Here are some points:
c(-1.386, -0.130, 0.120, 0.507, -0.763, 0.269, -0.492, -0.352, -0.776,
  -0.702, 0.040, -0.831, 0.049, 0.647, -1.265, 0.045)
c(-0.632, -0.224, -0.608, -0.347, 0.409, 0.375, -0.135, -0.262, -0.487,
  -0.088, -0.276, -0.484, -0.238, 0.242, 0.412, -0.922)
c(0.737, -0.798, -0.530, -0.214, 0.012, -0.187, 0.480, -0.167, 0.696,
  -0.121, 0.435, 0.429, 0.432, 0.173, 0.150, -0.642)
c(0.087, -0.702, -0.424, 0.068, 0.120, 0.309, 0.445, -0.514, 0.286,
  -0.002, 0.475, 0.323, 0.118, -0.196, 0.628, -0.012)
c(-0.552, 0.121, -0.457, -0.018, 0.855, -0.456, -0.828, 0.089, 0.050,
  0.021, 0.128, -0.676, -0.512, 0.659, 0.550, -0.911)
c(1.249, -0.613, -0.495, -0.467, 0.680, 0.546, 1.633, 0.374, -0.023,
  0.455, -0.046, 1.816, 0.052, 0.007, 0.620, -0.283)
c(-0.726, -0.361, 0.076, -0.736, -0.326, -0.303, -0.231, -1.156, -0.005,
  0.311, -0.191, -0.472, 0.118, 0.480, 0.508, 0.684)
c(-0.430, -0.912, 0.010, -0.073, -0.605, 0.195, -0.178, -0.682, -0.060,
  -1.060, -0.173, -0.391, 0.192, -0.286, -0.259, -0.887)
c(0.603, -0.518, -0.292, -0.573, 0.508, -0.144, -0.241, -0.706, 0.955,
  0.182, -0.098, 0.268, -0.270, -0.063, 0.610, -0.525)
c(2.786, -0.992, -0.347, -0.817, 1.470, 0.042, 0.888, 1.375, 0.478,
  1.007, -1.599, 2.419, 0.421, 0.158, 1.565, -1.235)
c(-1.187, 0.095, -0.657, 0.524, -1.400, -0.149, -0.730, -1.336, -0.799,
  -0.465, 0.250, -1.015, -0.329, -0.035, -1.138, 0.736)
c(-0.644, -0.960, -0.165, -0.751, -0.680, 0.226, 0.168, -0.477, 0.346,
  0.034, 0.812, -1.117, -0.203, -0.392, -0.761, 1.245)
c(-1.116, -0.680, -0.108, -0.076, -0.692, -0.302, -0.605, -0.524, 0.348,
  -0.872, -0.322, -1.097, -0.555, -0.735, -0.896, 1.047)
c(6.735, -1.021, -0.732, -0.929, 2.827, 0.040, 3.077, 4.157, 1.341,
  2.569, 0.034, 6.934, 0.010, -0.196, 1.223, -0.614)
c(-1.291, -0.414, 0.792, -0.411, 0.110, 0.199, 0.007, -1.011, -0.377,
  -0.347, -0.781, -0.667, 0.052, 0.048, 0.988, -0.167)
c(3.376, -0.023, -0.620, 0.373, 0.923, 0.144, 2.039, 1.696, 0.969,
  1.713, 0.991, 3.530, 0.642, -0.263, 0.055, -0.284)
c(-0.396, 0.130, 0.031, 0.176, 0.177, -0.487, -0.666, 0.772, 0.021,
  0.883, -0.607, 0.254, -0.597, -0.050, -0.754, -1.139)
c(-2.290, 0.729, 0.430, 0.214, -0.938, -0.132, -1.272, -0.669, -0.277,
  -0.577, 0.296, -1.946, -0.122, 0.213, -1.596, 0.326)
c(-0.896, -0.025, 0.441, -0.306, -0.498, 0.126, -0.405, -0.294, 0.159,
  -0.632, 0.695, -0.931, 0.494, -0.493, 0.132, 0.880)
c(3.275, -0.391, -0.599, -0.575, 0.972, -0.165, 1.834, 1.311, 0.838,
  0.715, -0.395, 3.224, 0.770, 0.642, 0.522, -0.335)
c(-1.029, 0.067, 0.758, 0.252, -0.160, 0.104, -0.947, -1.345, -1.406,
  -0.663, -1.310, -1.181, -0.007, 0.172, 0.259, -0.170)
c(-1.316, -0.092, 0.359, 0.410, 0.580, 0.047, -0.308, -0.153, -0.277,
  -0.185, -0.092, -1.127, 0.094, 0.282, -0.919, -0.124)
c(1.751, -0.475, -0.593, -0.887, 0.457, 0.075, 1.339, 0.416, 0.514,
  0.382, -0.067, 1.598, -0.206, -0.084, 0.782, -0.978)
16 more points follow, each with its number after it:
c(1.217, -0.330, -0.920, -0.113, 0.454, -0.374, 0.272, -1.640, 0.318,
  0.342, 0.284, 0.670, 0.286, 0.473, 0.748, -0.309) 0
c(2.442, -0.729, -0.721, -0.781, 0.797, -0.061, 1.723, 1.451, 1.095,
  0.864, -0.176, 2.487, 0.186, 0.215, 0.668, -0.455) 1
c(-3.658, 3.155, 2.145, 3.695, -2.708, 1.236, -1.522, -2.004, -1.114,
  -1.383, -0.122, -3.362, -0.261, -0.118, -1.848, 3.331) 2
c(-1.190, -0.074, 0.865, -0.471, -0.791, -0.590, -0.798, -0.410, -0.092,
  -0.472, 0.632, -1.026, 0.590, -0.291, -0.158, -0.051) 3
c(-3.835, 1.488, 5.160, 3.393, -1.194, 1.792, -1.854, -2.204, -1.355,
  -1.746, -2.109, -3.677, 0.052, 0.610, 3.250, 0.883) 4
c(-1.377, -0.521, -0.448, -0.617, -0.223, -0.450, -0.699, -0.977, -1.089,
  -0.570, -0.189, -1.255, 0.002, -0.033, -0.157, 0.269) 5
c(-1.220, -0.593, 0.407, -0.330, 0.306, -0.082, -1.360, -0.619, -0.821,
  -1.110, -1.005, -0.992, 0.554, -0.031, 0.472, -0.215) 6
c(-0.467, -0.031, 0.587, 0.126, 0.590, -0.387, -0.697, -0.204, -1.519,
  -0.594, -0.920, -1.129, 1.353, 0.572, 2.039, -0.584) 7
c(-1.174, -0.317, 0.147, -0.319, -1.178, 0.197, -0.381, -0.843, -0.192,
  -0.731, 0.097, -1.253, 0.141, -0.262, -0.875, 0.633) 8
c(4.379, 1.664, -0.779, 0.091, 2.525, -0.899, -0.032, 4.347, 1.438,
  2.510, 1.088, 3.915, -1.308, 0.248, -1.439, -2.309) 9
c(-1.298, 0.104, 0.533, 0.404, -1.021, 0.074, 0.085, -1.046, -0.520,
  -0.201, 0.105, -1.125, -0.140, 0.273, -1.116, 0.454) 10
c(-1.055, 0.044, -0.072, 0.462, -0.980, -0.050, -0.042, -0.563, -0.537,
  -0.885, -0.127, -1.451, -0.566, 0.245, -0.554, 1.201) 11
c(-0.379, 0.069, -0.858, -0.094, -0.371, -0.115, 0.292, -0.336, 0.425,
  -0.201, 0.374, -0.856, -0.079, 0.528, 0.409, 0.373) 12
c(3.319, -0.202, -0.114, -0.493, 2.583, -0.235, 0.961, 2.587, 0.822,
  0.434, -0.791, 3.509, 0.046, -0.122, 2.423, -0.582) 13
c(-0.317, 0.170, -1.283, -0.214, -0.610, -0.118, -0.124, -0.314, -0.008,
  0.324, -0.063, -0.660, -0.548, 0.177, -0.367, -0.192) 14
c(0.116, -0.701, -0.672, -0.710, -0.245, 0.120, 0.345, -0.701, -0.184,
  -1.273, 0.284, -0.547, -0.541, 0.286, 0.126, -0.179) 15
Which three of these numbered points are nearest to each point below, ignoring the direction in which the first points spread most? Their numbers follow each, nearest first.
c(-3.184, 2.826, 2.494, 4.581, -2.234, 1.832, -1.295, -2.665, -1.551,
  -1.557, -0.020, -3.613, -0.309, 0.239, -1.066, 4.272) > 2 11 10
c(-3.265, 3.031, 1.531, 3.309, -1.720, 1.810, -1.080, -2.438, -0.728,
  -0.691, 0.108, -3.486, -0.505, -0.327, -2.009, 3.087) > 2 10 11
c(-4.163, 3.613, 2.666, 4.353, -1.552, 0.668, -1.875, -1.931, -1.441,
  -1.701, 0.196, -3.680, 0.138, 0.524, -1.262, 2.204) > 2 10 11
c(-0.702, -0.898, -0.206, -0.315, 0.012, -0.353, -0.549, -0.792, -0.203,
  -0.373, -0.649, -0.382, 0.033, 0.018, 0.972, 0.092) > 5 6 1
c(-2.992, 1.314, 1.551, 3.372, -1.808, 1.156, -1.748, -2.094, -0.192,
  -1.590, -0.520, -3.067, -0.282, 0.010, -0.942, 3.230) > 2 11 10
c(2.690, 0.272, -0.719, -0.967, 2.021, -1.055, -0.343, 2.955, 0.938,
  2.209, 0.137, 2.296, -0.722, 0.568, -1.142, -1.030) > 9 14 1
c(1.502, 0.229, -0.771, -0.751, -0.194, 0.416, 1.502, 0.277, 1.461,
  0.368, 0.440, 2.125, 0.055, -1.079, -0.091, 0.158) > 8 1 10
c(0.633, 0.913, -0.692, 0.452, 0.631, -0.666, -0.620, 1.428, 1.076,
  2.021, 1.005, 0.662, -0.535, -0.015, -1.623, -1.379) > 9 14 10
c(-2.023, -0.386, 1.556, 0.116, 0.742, -0.688, -0.718, -0.943, -1.364,
  -1.236, -1.054, -2.243, 0.544, -0.292, 2.727, -0.256) > 7 13 6
c(-2.358, 1.673, 1.178, 2.196, -1.617, 0.636, -1.118, -1.083, -0.791,
  -0.367, 0.474, -2.259, -0.702, 0.023, -1.718, 2.341) > 2 10 11
c(-0.859, 2.547, -0.547, 1.020, -0.278, -0.301, -1.347, 0.265, 0.836,
  0.825, 0.979, -0.612, -0.526, -0.452, -1.554, -1.319) > 9 14 10
c(-0.870, 0.261, -1.338, -0.465, -0.718, -0.374, -0.567, -0.226, -0.236,
  0.318, 0.037, -0.912, -0.241, 0.340, -1.515, -1.089) > 14 1 5
c(1.905, 0.477, -0.074, -0.514, 1.612, 0.109, -0.188, 2.667, 0.508,
  2.501, 1.015, 1.368, -0.490, 0.160, -0.987, -1.497) > 9 14 3
c(-1.345, 0.182, 0.374, 0.490, -1.586, 0.306, -0.131, -1.051, -0.081,
  -1.071, 0.248, -1.797, -0.797, -0.069, -1.476, 1.839) > 11 10 8
c(-0.608, -0.526, 0.150, -0.518, 0.110, -0.406, -1.048, -0.002, -1.516,
  0.180, -0.752, -1.524, 0.960, -0.433, 1.576, -0.393) > 7 6 5
c(-0.807, 1.070, -0.810, 0.122, -0.553, -0.092, -0.794, -0.437, -0.174,
  0.554, 0.688, -1.343, -0.314, -0.086, -1.721, -0.770) > 14 10 1
c(-0.444, -0.760, -0.574, -0.224, -0.152, 0.116, -0.239, -0.606, -0.660,
  -0.097, -0.193, -0.569, -0.234, 0.089, -0.389, 0.212) > 5 1 8
c(-1.416, 0.101, -0.457, 0.437, -1.445, 0.593, -0.685, -1.035, -1.373,
  -0.425, 0.213, -1.846, 0.215, 0.194, -0.789, 1.630) > 11 8 10
c(-1.293, 0.084, 0.334, -0.578, -0.460, -0.291, -1.487, 0.230, -0.381,
  -0.134, 0.052, -0.659, 0.345, -0.543, -0.869, -0.473) > 3 8 5
c(-1.083, 0.080, 0.980, -0.118, -0.189, -0.343, -0.227, -0.998, -0.927,
  -1.385, -1.336, -1.102, 0.026, 0.200, 1.818, -0.993) > 7 6 13
c(-1.218, -0.425, -0.171, -0.456, 0.144, 0.106, -0.515, -0.242, -1.249,
  -0.586, -0.421, -1.034, 0.069, -0.062, 2.032, -0.832) > 7 6 13
c(-1.637, 0.337, -0.748, -0.696, -0.938, -0.947, -0.974, -1.266, -0.070,
  -0.505, 0.624, -1.535, 0.234, 0.595, -0.713, 1.252) > 12 1 14
c(-1.227, 0.236, -0.212, -0.747, 0.179, -0.190, -0.086, -1.191, -0.572,
  -0.981, -0.700, -1.626, 0.404, 0.382, 0.844, -0.065) > 5 6 1
c(-1.701, 0.367, 0.157, 0.728, -1.725, -0.294, 0.187, -1.083, -1.089,
  -0.670, 1.318, -1.776, -0.386, 0.513, -1.442, -0.255) > 10 11 8
c(-1.113, 0.281, 0.189, -0.412, 0.489, 0.192, -0.897, -0.648, -0.771,
  -0.300, -0.211, -0.780, 0.242, 0.255, 0.666, -0.603) > 6 5 13
c(-0.703, -0.581, -0.700, -1.009, 0.293, 0.301, -0.148, -0.273, -0.410,
  0.044, -0.485, -0.370, 0.042, -0.277, 0.665, -1.178) > 5 1 6
c(1.517, -0.351, 0.072, -0.190, 2.121, 0.284, -0.729, 0.444, -0.012,
  -0.255, -0.643, 1.527, 0.011, -0.147, 2.825, -0.745) > 13 6 7
c(-2.397, 1.589, 0.547, 2.190, -1.568, 0.751, -0.868, -1.277, -0.835,
  -0.788, 0.772, -2.208, -0.480, -0.252, -2.125, 0.525) > 10 11 8
c(-1.655, 1.920, 2.276, 0.818, 0.715, -0.120, -0.577, -0.556, -1.729,
  -0.802, -0.695, -1.744, -0.903, 0.391, -0.048, -1.189) > 13 7 6
c(-1.917, 1.036, -0.114, 0.824, -1.340, 1.036, -1.032, -1.094, -0.120,
  -0.988, 0.098, -1.471, 0.032, 0.147, -0.801, 2.180) > 11 8 10
c(-1.810, 1.989, 2.593, 1.836, -0.173, 0.273, -1.361, -0.758, -0.986,
  -0.814, -1.507, -2.394, -0.488, -0.447, -0.570, -0.968) > 13 10 6
c(-1.909, 0.689, -0.613, 0.046, -0.244, -0.396, -0.218, -0.840, -0.590,
  -0.351, 1.064, -1.327, -0.606, -0.128, -0.932, -0.850) > 14 1 12
c(-1.334, -0.303, -0.104, -0.374, -1.727, -0.149, -1.056, -0.640, -0.405,
  -0.332, -0.107, -1.421, 0.180, -0.945, -0.746, 0.855) > 8 1 3
c(-2.772, 1.754, 0.472, 3.063, -1.587, 1.177, -1.568, -1.677, -0.797,
  -0.747, 0.783, -2.628, -0.665, -0.045, -2.122, 1.724) > 2 10 11
c(-0.885, -0.144, -0.933, 0.072, -1.537, -0.777, 0.043, -0.705, -0.208,
  -0.666, 0.349, -1.221, -0.149, -0.343, 0.226, 0.142) > 12 14 1
c(-0.573, 0.369, 0.225, -0.222, 0.985, -0.247, -0.412, -0.729, 0.089,
  -0.070, -0.662, -0.129, -0.247, -0.516, 1.535, -0.117) > 13 6 5
c(-1.019, 0.175, 0.018, -0.224, -0.712, 0.549, -0.663, -0.644, -0.821,
  -1.152, 0.161, -1.141, 0.166, 0.244, -0.885, 0.392) > 8 10 11
